In the data rows, the value 128 means zero.
Some points:
[130 139 160 127 129 137 132 154 118 132 132  83 112 167 172 120 115 103
 124 146 135 108  93 128 100 110  93 117 101 109  89 102 242 166 113 138
 125 100 121 213 142 113 109 128 116 135 110 115 123 135 140 103 118  83
 116 124 166 109 111 145 106  95  93 105]
[163 163 110 129 107 110 153  96 141 121 114 160 111 110  92 112 138 140
 160 122 179 107 129 128 112 119 165  88 230 136 119 103 111 152  93 141
 139 163  89  81  79 127 111 153  99 101 108 159 119 120 108 131  88 120
 209 108  91 202 168 104 192 194 131 170]
[119  99 158 126 113 124 103 180 168 139 202 122 117  93  97 144 104 122
  86 220 199 156 101  96  94 109 166 145 123 131 122 128 231 106 125 115
 133 108  95 113 151 128 123 138 183  98  84 107 118 131  97 140 145 103
  94 139 139 106 166 109  80 103  92 122]
[161 123 143  88 124 121 157  93 109  82 126  95 134 128  98 115 107 118
 168 147  97 139 178 222 106 109 159 208 116 119 183 201 105 108 133 134
  99 105 109  97 112  99 110 118 147  90 121 155 103  93 111 103 111 105
 101 120 107 114 120  95 104 230 124 100]
[143  89 131 121 150 139 167 156 145 130  98 116 105  99 105 173 134  86
 111 104 120 107 119 114 107 109  88 136 114 144  98  83 117 110  96 128
 118 106 101  87 118 114 120 107  86  94 255  90  89 124 111 102 128 201
 126 211 132 157 139 108 115 140 133 139]
[114 137 172 127 126 116  93 112 159  91  87 117 243 107 128 100 215 115
 116 166 169 116 101 158  92  99 149 145 116 110 124 111 116 127 104 139
 135 152 121 169 109 155 162 195 144 101 179 204 162 105 133 166 171 127
 115 122 110  93 122  88 118  95 121 104]
[116 113 143 101  99 195 106  95 203 225 177 101 151 125 141 116 120 109
 123  82 116  96 125  86  95 156 183 154  93 117  94 224  98 138 255 120
  98 113 112 164  97 114 143 149 110 166 136 104 129 134 100 137 137 200
 110 133 191 154 186 145 124 140 110 161]
[112 162 173 110 108 146 110 120 106 132 117 102 161 255 153 155  86 102
 100  97 255 130 133 122  94 154 160 112 130  95 104 142 112 148 112 186
 109 125 159 116 118 175 132 119 102  83 168 170 114 153 126 125  97  99
  88 130 106 122 111 223 129  99  92 167]
[103 102 106 255 113 143  95 113 117 136 104  87 108 115 136 194 125 116
 145 145 103 122 157 137 152  96 135  85 209  94 200  90 136 122 165 145
  93 144 118 162 170 133 149  95 146 157  90 136 123  96 100 126 102 160
 107 104 124 129  92 138 144 176 132 126]
[141 101 110 134 144 149 129  86 105 109 111 180 154 100 104 112 176 158
 120 102 131 147 101  96 122 222 104 124 105  86 103 126 100 121 157  96
 165 168 130  90 108  97  90 103 143 118 160 182  89 192 133 117 103 112
 104 141 101 108  93 111 109 121 104 186]
[126  92 127 233  84 134 132 107 100 107 133 130 108 138 111 107 142 123
  99 113  91 126 104 153 135 111 122 106 138  93 107 150 157 102 171 100
 221 111 161 149 124 106  96 110 115 123  98 158 107 109 118 164 169 105
  85  91 123 111 166 125 102 118 156  83]
[112  86 142 134 131  93  98 113 118 137 137 121 103 118 135 133 157 117
 173  97 105 108 146 110  99 142 139 142 174 121 117 114 168 130 120 100
 193  81 113 121  98 213 202 174 110  94 138  99 111 161 123 128 169 136
 183 107 163 168 103 122 126 129 130 171]
[ 94 102 111 114 154 143 105 116 156 125 223  92 112 185 223 122 137 111
  95 177 119 143  97 168 172 134  93 108 107 123 136 136 141 100 111 124
 138 115 116 255 137  90 105 159 115 127 139  90  85 153 118  96 120 124
 124 184 107  90 103 109 148  99 126  91]
[ 96 174 110 103 153 171 108 135 100  94  84 179  82 164 115 129 117 109
 151  99 113 135 159  99 133 124 121 136 131 106 132 123 136 180 120 127
 122 104 162 116 119 105 120 110 124 174  99 138 130 121  94 158 142 112
 146 128  90 118  99  82 107 199 104 129]
[123 255 186  83  83 144  88 125 100 154  82  92 121 127  86 111 125 237
  94 144 111 178  91 156  99 104 113 121 125 130 160 103 102 109 136 101
 101 140 110 131 105 143 155 111 118 114 107  95 102 141 163 127 106  92
 195 132 131 121 116 113 120 161 242 105]
[152 143 104 139 100 129 185 129  97 118 102  99  86 111  94  93 187 111
 102  94 137 145 127  97 157 202 122 123 128 146 131 255 147 120 130  91
  97 148  98 124 154 114 102 109 112 106 124  99  96 116 137 155 146  84
 159 113 109 143 141 187 179 109 111 101]
[169 154 105 112 108 137 154 189 138  98 169 111 188 110  95 150 112 135
 118 149 119 140  95 119 183 121 116 111  94 124 121 152 111 122  87  98
 126 184 113  98 122  83 144  93 119 206  89 145 129 224 183 132 128 114
 105 130 134 126  94 131 102 110  94 105]
[105 111  86 111 132 109 127 129 102 187 100 107 103 116 102  97 105 176
 123  97 160 122  99 127 136  96 146 115 115 147 247 122 112 127  97 132
 117 109 115 109 140 146 134 137 127 108  98 103 187 112 114 110 134 167
 111  95 102 218 161 132 155 176 125 133]
[155 115 130 105  96 115 125 144 126 142 106 119 117 118 146 139 101 125
 117 126  99 101 194 131 184 123 147  91 118 149 110 105 129 104 191 243
 134 174 102 103 136 117  87 115 151 167 141 120 143 104 108 150 145 100
  97 255  95 106 109 145 109  99 100  96]
[110 111  91 103 101 105 102 103 226 102 102 120 115 128  91 176 117 106
 118 124 116 142 179 137 127 143  88 129 149 135  97 120  84 109  86 134
  87 137 246 109 121 131 108 115 108 190 138 121 158 206  93  98 126 142
 105  85 160 105 104 119 108 104  96  98]
[ 90 186  82 112 255 170 160 179 135 144 107 141 132 105 105  94 137  97
  89 131  95  93  99 154 101 117 159 129 143 131 111 105  92  86 118 124
 112 150 111  91  95 132 103 111 146 137 123 131 116 113 214 109 173  95
 104 102 139 183 153 102 122 102 122 105]
[144 116 109 133 109 129  89 105  81 124 130 197 179 119 128 106 126 109
 166 129 111 136  95 106 113 124  96 110 127 151  90  93 104 122 140  92
 174 179 151 122  87 152  96 193 113  99 119  99 117  95 255 151 103 122
 198 112 181 143 152 106 104  98  97 183]
[ 87 194 139 109 138 108 231 111 140 111 135 255 167 136 216 159 144 166
 136 165 125 116 150 132 121 155 142 109 138  96 106 127 120  97 101 141
 100 105 134  96 255  99 151 220 205 106 103 164 109 240  99  88  90 162
 114  89 131 126 148 138 157 183 123 104]
[168  89 105 146 105 123 127 127 111  96 125 198 122 155 166 115  93 142
 180 190 116  95 130 129 138 113 101 135 165 113 128 170 148  98 130 173
 216 201 153 126 130 173 126 143 213  96 122 151 133  92 120 103 120 102
 125 119 169  91 110 108 104 122 111 127]
[220 131 110  99  94 116 177 131 108 112 116 157 101 158 133 122 120  94
  93 115 106 216 135 114 106  88 132 115 138 117 131 106 103 128 142 143
 123 102 127 145 113 117 135 108 142 141 112 128 108  82  89  98 155 101
 126 136  85 114 122 221 155  97  97 133]
[127 128 136 139 232 103 107 187 114 141 138 120 103 111 114 142 180 111
 107  91 127 147 136  94  99 119 120 109 119 132 180 141 110 133 141 105
  91 100 235 154 157 100 133 110 115 142 125 106 140 100 102 105  95 116
 125 137 124 155 175  84 138 109 161 124]
[110  97 121 104  95 120 114 127 175 170 119 176 117 108 141 131 105 124
 161 104 117 130 140 111 113 255 101 111 101 112 134 103 106  97 114 110
 105 109  97 137 128 207 147 102  91 147 134  99 235 125 100 172  95 170
 102 112 106 103  96 162 143 146 101 109]
[ 97  97  99 164 121 143 138 176  98 134 115  96 108  96 100 189 155 117
 153 123 132 112 158  99 140 112 180 154 110 203 129  98  92 255 138 122
 138 118 121 110 120 118 118 128 133 102 104 125 124 114 105 123  93 255
 232 155 128 115 169 131 158 105 112 109]
[103 158 157 159 103  90 115 113 131 112 203 118 133  78 118  94  99  95
 107 144 127 110 107 111 162 100 126 125 115 167 130 134 130 199  97 144
 147 125  79 123 123 127 114 156 147 196 164 104 133 112 133 107 135 135
 148 137 121 145 118 119 104 127 134 114]
[132 108  96 126 164  88 131 151  99  95  83  90 139 187 144  97  90 134
 141 103 128 102 126 101  93 128 164 146  84 100 129 103 122 101 107  97
 151  97 145 112 103 132  93  93 108 145 148 114 118 107 197 149 106 135
 109  84 150 103 146 158 133 124 111 137]
[122 103 147 176 143 124 100  85 138 154 139 118 125 130 119 123  90 174
 132 123 172 127 138 109 240 111 120 199 166 146  85 104 211 105 131  93
 106 127 112 121 126 110 126 109 129 100 108 111 114 111  92 164 150 111
 131 128 123  98 133 135 123  99 255 130]
[134 120 160  84 120 133 148 112 169 134 128 112 102 126 160 122 104 212
 116 116 124  90 100 115 116 107 115 114 131 249 115 114 107 106 149  93
 114  95 115 120 123  97 229 112 115 121 135 127 203 109 125 172 176 118
 125 141 125 138 114  96 151 127 129 209]
[116 118 195 116 141 124 101 140 112 159 169 108 161 129 113 127 144 134
 218 159  94 165 121 100 219  89 101 201 113 107 136 152 109 186  94 150
 110  88 160 143  96 177 157 129  98 139  96 176 114 100 120  97 147 130
 105 114  94  93 110 140 164  95 162 131]
[158 129  98 125 105 124 144 112 107 105 139 120 129  95 170 134 146 123
 110 106 103 145 191 255  96 135  84 102  86 112 153 107 144 134 141 177
 118 170 122 113 166 108 126  99 123 129 132 123 172 121 110 144 126 102
 126 107 196 147 102 120 118 118 154 146]
There is one direction along which these points spread out most. Take the direction at right angles to it along which they spread out most. Go by this last direction. Where along it does each point below lie, from 0 to 99? 50 is the average, and the first point above lies past it. One standard deviation of the points above along it is 16.
[110 111  91 103 101 105 102 103 226 102 102 120 115 128  91 176 117 106
 118 124 116 142 179 137 127 143  88 129 149 135  97 120  84 109  86 134
  87 137 246 109 121 131 108 115 108 190 138 121 158 206  93  98 126 142
 105  85 160 105 104 119 108 104  96  98] 39
[122 103 147 176 143 124 100  85 138 154 139 118 125 130 119 123  90 174
 132 123 172 127 138 109 240 111 120 199 166 146  85 104 211 105 131  93
 106 127 112 121 126 110 126 109 129 100 108 111 114 111  92 164 150 111
 131 128 123  98 133 135 123  99 255 130] 79
[141 101 110 134 144 149 129  86 105 109 111 180 154 100 104 112 176 158
 120 102 131 147 101  96 122 222 104 124 105  86 103 126 100 121 157  96
 165 168 130  90 108  97  90 103 143 118 160 182  89 192 133 117 103 112
 104 141 101 108  93 111 109 121 104 186] 26
[134 120 160  84 120 133 148 112 169 134 128 112 102 126 160 122 104 212
 116 116 124  90 100 115 116 107 115 114 131 249 115 114 107 106 149  93
 114  95 115 120 123  97 229 112 115 121 135 127 203 109 125 172 176 118
 125 141 125 138 114  96 151 127 129 209] 59
[130 139 160 127 129 137 132 154 118 132 132  83 112 167 172 120 115 103
 124 146 135 108  93 128 100 110  93 117 101 109  89 102 242 166 113 138
 125 100 121 213 142 113 109 128 116 135 110 115 123 135 140 103 118  83
 116 124 166 109 111 145 106  95  93 105] 67
[ 90 186  82 112 255 170 160 179 135 144 107 141 132 105 105  94 137  97
  89 131  95  93  99 154 101 117 159 129 143 131 111 105  92  86 118 124
 112 150 111  91  95 132 103 111 146 137 123 131 116 113 214 109 173  95
 104 102 139 183 153 102 122 102 122 105] 34
[161 123 143  88 124 121 157  93 109  82 126  95 134 128  98 115 107 118
 168 147  97 139 178 222 106 109 159 208 116 119 183 201 105 108 133 134
  99 105 109  97 112  99 110 118 147  90 121 155 103  93 111 103 111 105
 101 120 107 114 120  95 104 230 124 100] 39
[ 94 102 111 114 154 143 105 116 156 125 223  92 112 185 223 122 137 111
  95 177 119 143  97 168 172 134  93 108 107 123 136 136 141 100 111 124
 138 115 116 255 137  90 105 159 115 127 139  90  85 153 118  96 120 124
 124 184 107  90 103 109 148  99 126  91] 72
[ 96 174 110 103 153 171 108 135 100  94  84 179  82 164 115 129 117 109
 151  99 113 135 159  99 133 124 121 136 131 106 132 123 136 180 120 127
 122 104 162 116 119 105 120 110 124 174  99 138 130 121  94 158 142 112
 146 128  90 118  99  82 107 199 104 129] 41
[155 115 130 105  96 115 125 144 126 142 106 119 117 118 146 139 101 125
 117 126  99 101 194 131 184 123 147  91 118 149 110 105 129 104 191 243
 134 174 102 103 136 117  87 115 151 167 141 120 143 104 108 150 145 100
  97 255  95 106 109 145 109  99 100  96] 58
[143  89 131 121 150 139 167 156 145 130  98 116 105  99 105 173 134  86
 111 104 120 107 119 114 107 109  88 136 114 144  98  83 117 110  96 128
 118 106 101  87 118 114 120 107  86  94 255  90  89 124 111 102 128 201
 126 211 132 157 139 108 115 140 133 139] 56
[119  99 158 126 113 124 103 180 168 139 202 122 117  93  97 144 104 122
  86 220 199 156 101  96  94 109 166 145 123 131 122 128 231 106 125 115
 133 108  95 113 151 128 123 138 183  98  84 107 118 131  97 140 145 103
  94 139 139 106 166 109  80 103  92 122] 69
[152 143 104 139 100 129 185 129  97 118 102  99  86 111  94  93 187 111
 102  94 137 145 127  97 157 202 122 123 128 146 131 255 147 120 130  91
  97 148  98 124 154 114 102 109 112 106 124  99  96 116 137 155 146  84
 159 113 109 143 141 187 179 109 111 101] 49
